M: several groups of rows, each row roughly a mix of its group's hidden directions:
M (75 x 11):
|  -5 |  -9 |  36 |  -1 |   3 |   4 | -12 |   1 |  -8 |  -5 |   4 |
| -15 |  14 |   9 |  -5 | -15 |   8 |  -2 | -21 | -15 | -12 | -10 |
|   8 | -11 | -16 |   9 |   4 |  16 |  -8 |  15 |  -3 |   4 |  26 |
|  -4 | -32 |   7 |   1 |  -3 |   0 |  -3 |  -1 |   2 |  23 |   7 |
|  -7 |  -3 |  10 |   5 |  18 | -13 |   9 | -10 |  -1 |  20 | -21 |
|  -2 |  -8 |   8 | -24 |  -2 |  18 |  23 |   5 |   9 |   1 |  -4 |
|   2 | -15 | -17 |  -1 |   7 |   6 |  10 |  -8 | -11 |  26 | -12 |
| -15 |   6 |  -5 |   4 |   5 |  24 | -18 |  -3 |  -5 | -10 | -19 |
|  20 |  14 |  -1 |  -3 |   7 |   0 |  27 |   1 |   8 | -14 |   9 |
|   8 | -24 |   1 |  -2 |  -2 |   4 |  -7 |   3 |  16 |  23 |  16 |
|  -8 |   6 |   5 |  21 |   2 |  -9 | -15 |  -8 |   6 | -25 |  12 |
|  -8 | -27 | -10 |  10 |  16 |   7 |   7 |   7 |  -3 |  17 |   7 |
|  -3 |   9 |  -8 |  23 |   0 | -18 | -21 |  -9 |  -3 | -13 |   7 |
|  -8 |   8 | -10 | -24 | -10 | -10 |  16 | -11 |   4 |  -1 | -18 |
|   8 |  13 |  -9 |  20 |   6 |  23 |  -2 |   4 |  -8 |  -9 | -16 |
|  -7 |   3 |  -8 |  -3 |  -9 |  24 | -13 |   2 | -10 | -24 |   7 |
|   5 | -23 |  -7 |  20 |  12 |   9 |   7 |  16 |   1 |  13 |  -3 |
|  21 |  13 |   0 |  -9 |  -5 |  11 | -24 |  -8 |  12 |   7 |   8 |
|  -8 |   3 |  12 |   0 |  -2 |  -3 |  19 | -14 | -24 | -12 | -14 |
|  -2 |   5 |  36 |  -7 |   2 |  -4 |   4 |  12 |   7 |  -4 |  -8 |
|  -4 |  -3 |   2 |  25 |   9 |  -7 |  -6 | -26 |  -7 |   1 | -14 |
|   3 |  -3 |  15 |   2 |  14 | -24 |  15 |  -4 |   3 |  19 |  -8 |
|  -7 |  11 |  -4 | -19 |  -8 | -21 |   9 |  -6 |  -1 |   6 | -23 |
|  21 |  19 |   7 |  12 |  -7 |   1 | -21 | -10 | -11 |   0 |  -4 |
| -29 |  -5 |   8 |  -5 | -14 |  -4 | -11 | -12 | -15 |  -1 | -10 |
| -11 |   7 |  17 |  -6 |  -3 |  -9 |  -2 |  17 |  14 | -22 |  12 |
|   4 |  -6 |  -9 |  13 |   0 |  20 | -27 |   6 |   5 |  14 |  -4 |
|   8 |  -2 |   8 | -10 | -10 |   5 |   0 |   6 |  -5 | -22 |  28 |
| -14 |   5 | -22 |   7 |  -5 | -16 |  -7 |  -5 |   6 | -20 |  14 |
| -10 | -16 | -29 |  14 |   7 |   0 |  -2 |  -1 |  -1 |   0 |  17 |
|  12 |  23 |  -4 | -22 | -20 |   0 |   0 |  -6 |   1 |  -8 |  -6 |
|   5 |  11 |  29 |   6 |   8 | -12 |  -5 |  12 |   1 | -17 |  -5 |
|  -5 |   0 | -27 | -11 |  -9 |   9 |  12 | -21 |   5 | -10 |   0 |
|  -7 |  -8 |  -1 |  10 | -22 |  14 | -26 |   6 |  -4 |   8 |  -3 |
|  -6 |  -3 |   0 |  -6 |  10 | -27 |  24 |  12 |   2 |  -8 |   5 |
| -16 |   2 |  -9 |   9 |  -1 |  19 | -19 |  -4 |  -6 |   4 | -23 |
| -21 |  -4 |  15 | -12 | -12 | -13 |   1 | -17 | -17 |  -3 |  -6 |
| -28 | -19 |   3 |  -6 | -12 |  -7 |  13 |  -1 |   7 |   3 |  12 |
|  -6 |  -4 | -25 |   5 | -13 |  17 | -14 |  -2 |   8 |  16 |  -8 |
|  -9 |  -3 |  19 |  13 |  -3 |   4 | -23 |   4 |  -1 |  11 | -20 |
|  12 |   5 |  -8 |   0 |   1 | -29 |  25 |   2 |  -1 |   1 |   7 |
|   0 |  -4 | -20 |  19 |   3 |  -2 | -17 |   6 |  -2 |  -6 |  24 |
|  16 |  23 |   0 |  -6 |  13 | -18 |  -2 |   3 | -11 | -12 | -11 |
|  -1 |  -4 |  31 |  16 |  11 |   2 |  -8 |  12 |   5 |  -9 |   7 |
|   3 | -25 |  -1 |   4 |  -1 |   8 |  14 |   6 |  16 |  14 |  17 |
|  20 |  -2 |  -7 |  21 |   9 |  25 |  -2 |   6 |  -1 |   6 |  -8 |
|  16 |   5 |  13 |   8 | -14 | -24 |  -1 |  18 |   2 |  -6 |  10 |
|  -9 | -21 |   9 |  10 |   5 |  -4 |  17 |  -2 | -22 |   5 | -13 |
|  -8 |   1 |  25 |  11 |  -4 |  -5 | -14 |   6 | -20 | -13 |  -9 |
|   8 |  -4 |  19 | -12 |  -6 |  -2 |  24 | -21 |  -8 |  -2 |   6 |
|  -2 | -16 | -25 |   9 |  10 |  -5 |  -1 |   2 | -11 |  23 |   1 |
|   7 |  -4 |  12 |  11 | -11 |  -2 | -20 |  13 |  18 |  19 |  -5 |
|  -3 |  11 | -11 |  -7 | -10 |   9 | -10 |   4 |  28 |  -3 |  19 |
|   6 |   4 |   0 | -12 |  -3 |  -8 | -35 |  -1 |   7 |  13 |   4 |
| -15 | -20 |  -1 |  -1 | -13 |  13 |  -7 | -13 | -20 |  13 |   4 |
|  13 |   2 |  -1 | -10 |  -2 |  -3 | -32 |   0 |  11 |  15 |   7 |
|  -3 | -16 |  -7 |   5 |  -2 |   9 |  18 |  10 |  22 |   5 |  19 |
|   0 |  -7 |  12 | -11 |   5 |   3 |  17 |  -7 |  -4 |  20 | -25 |
|  25 |  16 |  12 |   5 |  -6 |   9 | -15 |  -6 | -12 |   8 |  -9 |
|  -6 |  12 |  -2 |  -6 |  10 |  22 |  -6 |   0 |  -3 | -30 |  -2 |
|  12 |  11 |  -2 |  -6 |  -8 |   7 |   4 | -26 |  -8 |   6 | -23 |
|  -7 |   2 |  12 |  11 |   4 |  -4 |   4 | -30 |   1 |  -8 | -20 |
|  -5 |  -9 |  11 | -14 |  -8 |  -9 |  27 | -10 |   5 |  -3 |  16 |
|  17 |  23 |  -5 |  -1 | -16 |   6 | -15 |  -7 |  -1 | -15 |   7 |
|  -3 |  15 |  -5 |  17 |   2 |  -5 | -12 |   8 |   7 |   4 | -29 |
|   4 |   2 |   0 |   6 |  10 | -26 |  15 |  -2 |   7 |  21 | -13 |
|  -9 |  21 | -16 |  -3 |   4 | -12 | -13 |  17 |  12 | -13 |   0 |
| -12 |  -3 | -18 |  10 |  -2 |   1 |  -4 |  -8 |  -5 |  22 | -23 |
| -12 |  -8 |  14 |  -5 |  19 |  18 |  -7 | -13 |   6 |  14 | -13 |
| -26 | -13 |   4 |  -8 |  -1 | -27 |   3 |   5 |  -7 |   1 |  -2 |
| -10 |   3 | -12 | -13 |  21 |  13 |  16 | -17 |  -6 | -10 |  -4 |
| -18 |   4 |  -8 |   5 |   4 |  20 | -14 |  -7 | -14 |  -9 | -20 |
| -19 |  -1 |   2 |   6 |  -2 |  17 | -18 |  -5 | -19 |  -8 | -16 |
|   4 | -22 |  -6 |   2 |  11 |  19 |  11 |   1 |  -7 |  23 |  -2 |
|   6 |  -5 |  -7 | -17 |  -2 |  22 |   1 |  -2 |  14 |  -7 |  24 |

one row of each group, then the others: which group is each in?
|  13 |   5 |  12 |  12 | -14 | -10 | -17 |  20 |  15 |   2 |   0 | | V
|  18 |  17 |  -8 |   5 |   2 |  17 | -26 |   1 |   7 |   2 |  -2 | | L
| -11 | -13 |  18 |  -9 |   6 |   8 |  13 |  20 |  14 |  -8 |  11 | | N

| 12 |  5 | -8 | -2 | -4 | 14 |  7 |  4 | 27 | -1 | 21 | | L
|  -6 |   6 |  34 |   6 |   4 | -10 |  -5 |  11 |   7 | -12 |  -1 | | N
|   0 | -16 | -10 |   7 |  13 |  -4 |   1 |   9 | -12 |  30 |  -5 | | N
|  -6 |  13 | -27 |   5 |   6 |  -8 |  12 |  -5 | -12 |  -8 | -17 | | V
|   2 | -13 |  -4 |  23 |   9 |  20 |  -7 |  -7 |   1 |  -9 |  19 | | N
|   7 | -22 |   8 |   0 |  -3 |   6 | -20 |  -7 |  -3 |  25 |   0 | | L
|  18 |   7 | -16 |   3 | -17 | -12 |   2 |  15 |  16 |  -1 |  13 | | V
|   9 |   0 | -10 |  -6 |  -5 |  21 | -11 |   6 |  28 |   5 |   9 | | V
|  15 |   7 |  -1 | -13 |   4 |   0 |  12 |   6 |  13 | -19 |  23 | | V
